Each path below is one point turned by a fixed rotation once a step. After each direction that follows a path, write how fast that rotation turns it, in degrees a step (0 if it stays still).
Each turn is a multiple of 5 degrees from 10 to 175, or 0.
Each row of a path follows its step; steps can be skipped.
Rotation 1:
step 0: .12 .09 .02 -.04 -.03 .22 -.21 .01 -.13 -.13 -.18 .19 -.05 .04 .11 .16 .32 .04 .02 .05 .03 .12 -.09 .06 -.02 .18 .07 .26 .03 -.15 .04 .05 .07 -.01 .01 .29 -.18 .07 -.12 .02 -.09
step 1: -.01 -.05 .17 .04 .08 -.05 -.35 .03 .01 -.01 .07 -.16 -.18 -.01 -.02 -.03 -.20 .11 .10 -.05 .02 -.13 -.05 .35 .15 -.09 -.13 .10 -.01 -.05 -.07 -.12 .11 -.04 -.09 .00 -.11 .15 -.24 .20 .03
step 2: .15 .17 -.23 -.01 -.09 .31 -.13 .02 -.15 .05 -.13 .08 .00 .02 .16 .01 .12 -.06 -.22 -.26 .05 .05 .13 .23 .20 -.19 -.02 .07 -.07 .02 .03 -.06 -.08 .02 .11 .12 -.08 .10 .15 .08 .05
step 3: .02 -.04 -.07 -.06 .12 .00 -.16 .04 -.12 -.10 .01 .20 -.14 .02 .08 -.01 .15 -.08 .02 .10 -.12 -.24 .00 .04 -.11 -.08 -.02 .32 .23 -.02 -.11 -.02 .31 -.16 -.13 -.04 -.05 .19 -.05 .18 .13
step 4: .05 -.07 -.01 -.11 .06 .23 -.14 -.07 .11 -.28 .28 -.11 -.10 .00 .09 -.13 .05 -.11 -.03 -.12 .14 -.06 .16 .12 .15 -.05 -.07 -.08 -.15 -.01 .13 -.02 -.10 .05 -.17 .06 -.19 -.03 .04 .31 .10
step 5: .24 .07 -.12 -.01 .02 .09 -.09 -.14 .08 .13 -.05 .28 -.10 .01 .09 .16 .12 .00 .09 .00 .10 -.02 .08 .13 -.11 -.18 -.01 .09 .00 .24 -.09 -.02 .18 .31 -.09 .01 .17 .14 .10 .12 .20
step 6: -.01 -.01 -.04 -.03 .05 .12 -.20 .06 .15 -.26 .09 .05 -.25 -.01 -.08 -.07 .10 .12 .19 .01 -.27 -.09 .13 -.12 -.17 -.14 .03 .13 .16 -.06 .10 -.07 -.25 -.05 -.03 .19 -.03 .13 .05 .18 .01
step 7: .25 -.12 .18 .03 .02 .30 -.15 -.02 -.04 -.17 -.02 -.07 .00 .13 .06 .03 -.01 -.04 .18 -.05 .13 .13 -.03 .00 .06 -.01 -.03 .04 -.09 .06 .25 -.10 .27 .27 -.11 .03 .14 .13 .05 .14 -.13
step 8: .10 .08 .02 .02 -.07 .07 -.27 -.03 -.04 .12 .02 .17 -.04 -.10 -.33 -.03 -.03 -.03 .07 -.12 .10 -.21 .06 .18 -.27 -.12 .16 .05 .01 .07 -.01 -.10 -.11 .05 .16 .22 .09 .12 -.12 .18 .00
step 9: .08 .03 -.17 -.04 .19 .26 -.10 -.02 -.17 -.09 .00 -.22 -.04 .17 -.01 -.12 -.13 -.06 .06 .04 -.08 .06 -.13 -.18 .11 -.04 -.08 .26 .17 .08 .10 -.09 -.04 .11 .15 .23 -.06 .22 .08 .07 .07
Directions:
-.06 .04 .03 .03 .11 -.03 -.03 .00 .01 -.09 .00 -.06 -.02 .02 .08 .04 -.02 -.03 .01 -.06 -.01 -.02 -.05 -.02 -.07 .03 -.03 -.01 .03 .01 .02 -.04 .00 .03 .01 -.02 -.05 -.02 -.02 -.01 -.02 | 125
-.12 .00 .02 .00 .01 -.01 -.01 -.01 .00 .03 .05 .01 .01 -.06 -.02 -.03 -.06 .06 .02 -.01 -.08 -.02 .03 -.01 .05 .01 .04 -.01 .05 -.03 .06 -.02 .01 .01 .01 .03 .00 -.01 -.04 .06 .09 | 145
.00 .00 .05 .02 -.06 .03 -.01 .01 .07 .03 -.08 -.01 -.03 -.03 -.01 .05 .01 .06 .02 .00 -.07 .04 -.01 .02 -.02 .04 -.02 .01 -.04 -.05 .03 -.07 -.02 .05 .01 -.02 .00 .08 -.03 .02 -.09 | 55
.02 -.10 .03 -.03 .02 -.06 .00 .00 .03 -.04 -.05 -.05 .05 .01 -.01 .01 .00 -.02 .01 .05 .04 .03 -.03 .05 .02 -.04 -.01 .05 .03 -.04 .11 .00 -.04 -.02 -.07 -.01 -.01 -.03 -.01 .04 .01 | 120
Rotation 2:
step 0: .00 .00 -.15 -.24 .05 .17 -.05 -.19 .06 .05 -.01 .08 .02 -.02 .20 .24 -.20 -.14 .04 .18 -.09 .06 -.06 -.03 .10 -.09 -.20 .18 .18 .02 -.06 .01 .21 -.10 .01 .04 .09 .03 .18 -.03 -.09
step 1: .22 .11 .09 .06 .04 -.05 -.15 .06 -.02 .16 .04 -.32 .04 -.10 -.14 .13 -.10 -.06 -.20 -.07 -.03 -.13 -.16 .10 .01 .10 .11 .08 .10 -.09 .11 .11 .14 -.04 .10 .26 .02 -.02 -.23 -.01 -.10
step 2: .22 .21 .04 -.21 .05 .08 -.03 -.28 -.18 .13 -.03 .20 -.01 .06 -.10 -.21 -.14 -.08 .13 .06 .00 .00 .16 .07 -.05 .12 .04 -.11 -.01 -.10 .00 .01 .21 -.09 -.14 -.06 -.01 .03 -.05 -.07 .18
step 3: -.01 .19 -.33 -.05 -.13 .03 .05 -.10 -.12 -.11 -.17 -.26 .10 -.10 .17 .05 .09 -.10 -.06 .00 .02 -.09 -.13 .16 -.08 -.04 -.19 .08 -.02 -.08 -.14 -.09 .12 .05 -.17 .13 -.04 .00 .06 -.16 -.12
step 4: .21 .04 -.02 -.06 -.10 .09 -.15 .00 -.07 .14 -.12 -.03 -.20 .06 .03 .18 -.03 -.17 .04 -.02 -.13 .18 .01 .17 -.01 .00 .07 .12 .09 -.15 .08 .15 -.14 -.01 .02 -.22 .00 -.02 -.34 .13 -.15
step 5: .08 .18 .11 -.11 .17 -.01 -.09 -.17 -.09 -.09 -.19 .09 -.07 -.07 -.18 .19 .19 -.11 -.22 .01 -.07 -.01 .16 .00 -.02 -.02 -.01 -.06 .13 -.12 -.07 -.05 .21 -.19 .08 .03 -.04 -.09 .29 .01 .01
step 6: .07 .08 -.32 -.14 -.07 -.04 .08 -.07 .02 .06 .11 .06 .20 -.06 -.07 -.06 -.18 -.15 .06 -.15 -.06 -.19 -.12 .14 -.08 .08 -.13 .05 .33 -.03 -.01 .10 -.01 -.02 .13 .01 .01 -.18 -.03 -.07 -.16
step 7: .08 .00 .01 -.18 -.10 .03 -.26 .08 .04 .02 -.38 -.04 -.08 .09 -.12 -.03 -.04 -.09 -.06 -.01 -.03 -.10 -.17 -.02 -.06 .18 .15 .06 .02 -.12 -.01 .20 .09 .03 -.22 .03 -.15 .05 -.08 .06 .21
step 8: .09 .17 -.12 -.01 .10 -.07 .08 -.18 -.13 .01 .06 .10 -.05 .11 -.03 .27 .02 -.06 .12 .10 -.13 -.13 -.15 .13 -.04 -.16 -.13 -.11 .11 -.05 .07 -.27 .15 -.14 -.22 -.10 -.16 .04 -.02 .08 .06
step 9: .10 -.07 .02 .19 -.13 .01 -.13 -.19 -.13 -.03 -.04 -.15 .16 -.07 .03 .17 -.02 -.17 -.09 -.17 .10 -.12 -.06 .05 -.23 .21 -.14 .18 -.01 -.12 .11 .10 .03 .08 .04 -.23 .03 -.18 .04 -.05 -.08
Directions:
.02 .10 .00 -.02 .02 .05 -.04 -.06 .03 .08 -.05 -.02 -.03 .02 .01 .07 .02 -.05 .03 .02 -.01 -.09 -.03 .01 .00 .03 -.04 -.05 .03 -.03 .02 .05 -.01 .02 .00 -.01 .00 -.04 .00 -.07 .00 | 0
-.01 .08 -.02 .04 .04 .04 .02 -.08 .06 -.05 -.02 .05 .01 .03 -.05 .00 .00 .07 .05 .05 .03 .03 -.01 .02 .01 .02 .03 .01 -.02 -.03 -.01 -.02 .00 -.04 -.03 .03 .00 .01 .08 .06 -.05 | 130
-.02 .01 .05 .03 -.08 -.01 -.05 .00 .03 -.02 .02 .01 -.05 .03 -.08 -.02 .00 .00 .03 -.01 .00 .05 -.01 .06 .02 .07 -.05 .03 -.02 -.05 .01 .01 .01 .10 .05 .03 .03 -.04 -.06 .04 .03 | 135
Rotation 3:
step 0: -.05 -.06 .02 .21 -.24 .05 .14 -.10 -.04 -.18 .00 .12 -.03 .17 .19 -.03 .10 -.21 -.03 .10 .19 -.10 .16 -.21 .11 -.13 -.13 .06 -.07 .11 -.12 .09 .08 .08 -.04 -.15 .06 .14 -.12 .02 .04
step 1: .07 -.07 .19 -.04 .07 -.08 .02 -.28 -.04 .21 -.05 .00 -.10 .10 .27 .15 .01 -.05 -.03 .01 .06 .08 .00 -.25 -.01 -.15 .07 -.16 -.02 -.18 .00 .03 .00 .02 -.13 .10 -.10 .23 -.16 -.11 .03
step 2: .14 -.17 .05 .00 .00 -.09 .13 .02 -.21 .11 -.04 .11 -.03 -.09 -.01 .15 .11 -.15 -.05 .31 .00 .11 -.06 -.16 .07 -.13 -.04 .06 -.03 .14 -.01 .02 .17 .00 .24 -.21 .07 .21 -.03 -.03 .12
step 3: .11 .02 .12 .01 -.06 .02 .00 -.10 .01 -.14 .19 .02 -.01 .19 .10 .04 -.11 -.08 -.06 .05 -.10 -.13 .13 -.18 -.05 -.26 -.09 .07 -.07 -.02 -.01 .34 .00 -.03 .04 -.11 -.11 .15 -.27 -.12 .06
step 4: .01 -.18 .07 -.11 -.11 .05 -.08 -.11 -.04 .20 -.09 .19 .03 -.08 .27 .19 -.10 .05 -.19 .13 -.01 .01 -.13 -.12 -.24 -.15 -.03 -.08 .06 .12 -.01 .06 .07 -.04 -.01 .09 .14 .22 -.07 -.08 -.08
step 5: .15 -.12 .16 -.11 .06 .16 -.12 -.01 -.23 .04 .01 .09 .13 .03 -.03 -.03 .23 -.09 -.04 .17 -.17 .12 .02 -.17 -.07 -.15 -.03 .15 .02 -.05 -.14 .15 -.08 -.01 .21 -.24 -.06 .05 -.03 -.03 -.12
step 6: .20 .03 .02 -.07 -.27 -.11 -.11 .07 .10 -.06 -.12 .06 -.02 .16 .10 -.02 -.07 .03 -.04 .01 -.20 .05 .07 -.17 -.16 -.16 -.01 -.14 .18 .18 -.07 .30 .00 -.10 .11 .02 .00 .00 -.11 -.12 .12
step 7: -.02 -.07 .11 -.13 -.13 .25 -.03 .00 -.09 -.08 -.27 .04 -.05 -.09 .23 -.03 .01 -.04 -.07 .04 -.06 .01 .00 -.23 -.21 -.16 -.17 .11 -.09 .10 .00 -.09 -.08 -.23 -.02 .01 .01 .10 .08 -.08 -.21
step 8: .13 -.02 .22 .07 .01 .04 .08 -.04 -.03 .02 -.13 .07 .09 .01 .05 -.20 .26 -.09 .09 .15 -.25 .06 .04 -.11 -.16 -.20 -.02 -.12 .20 -.07 -.26 .03 -.13 .03 .13 .13 -.01 -.03 -.09 .06 .03
step 9: .16 .24 -.02 .03 -.12 -.04 -.10 .00 .05 -.11 -.25 .05 -.10 .00 .03 .00 .15 .02 .11 .08 .07 .15 .21 -.23 .05 -.24 .00 .03 .07 .17 .01 .09 .03 -.13 .01 .07 .17 .04 .06 -.27 -.02
Directions:
.05 -.01 .02 .03 .00 .06 -.02 .00 .01 .00 .01 .00 .00 .06 -.05 -.08 .02 .03 .03 -.04 -.04 -.03 -.03 -.05 .04 .02 -.02 .03 -.04 -.12 .05 -.01 .00 -.03 .00 -.02 .00 .06 -.07 .03 -.06 | 155
.01 .00 .09 .03 -.03 -.03 .03 .01 -.03 -.01 .08 -.05 .03 .04 .04 -.05 .03 .03 .03 .03 .04 -.03 .06 .02 -.04 -.01 .07 .03 .06 .01 .01 .04 .03 -.05 -.03 -.03 .01 -.06 -.02 .07 .00 | 135
.02 -.03 .02 .05 -.04 -.03 .03 .00 .08 .04 -.02 .05 -.01 .07 -.02 .03 .02 -.02 -.02 .03 -.07 .02 .00 .05 -.02 .04 -.05 -.04 .04 .06 .06 -.03 .03 .04 .02 .03 .01 .01 -.03 .09 -.02 | 170
.04 -.03 .00 .01 -.02 .00 .02 .03 -.05 .11 .03 -.04 -.06 .03 .05 .04 -.05 .03 -.04 .00 -.03 -.02 -.02 .00 .02 -.05 .00 .02 -.01 -.02 .00 -.10 -.01 -.04 -.02 .04 .00 -.03 .06 -.01 -.07 | 125
.07 -.04 -.02 -.01 .00 -.04 .01 .05 -.01 .00 -.02 .02 -.01 .00 .00 -.04 -.08 .07 .03 -.01 .03 -.01 -.06 -.01 -.05 .01 .06 -.05 .08 -.03 -.04 -.02 .01 .03 .01 .07 .03 .04 -.04 -.01 .09 | 155
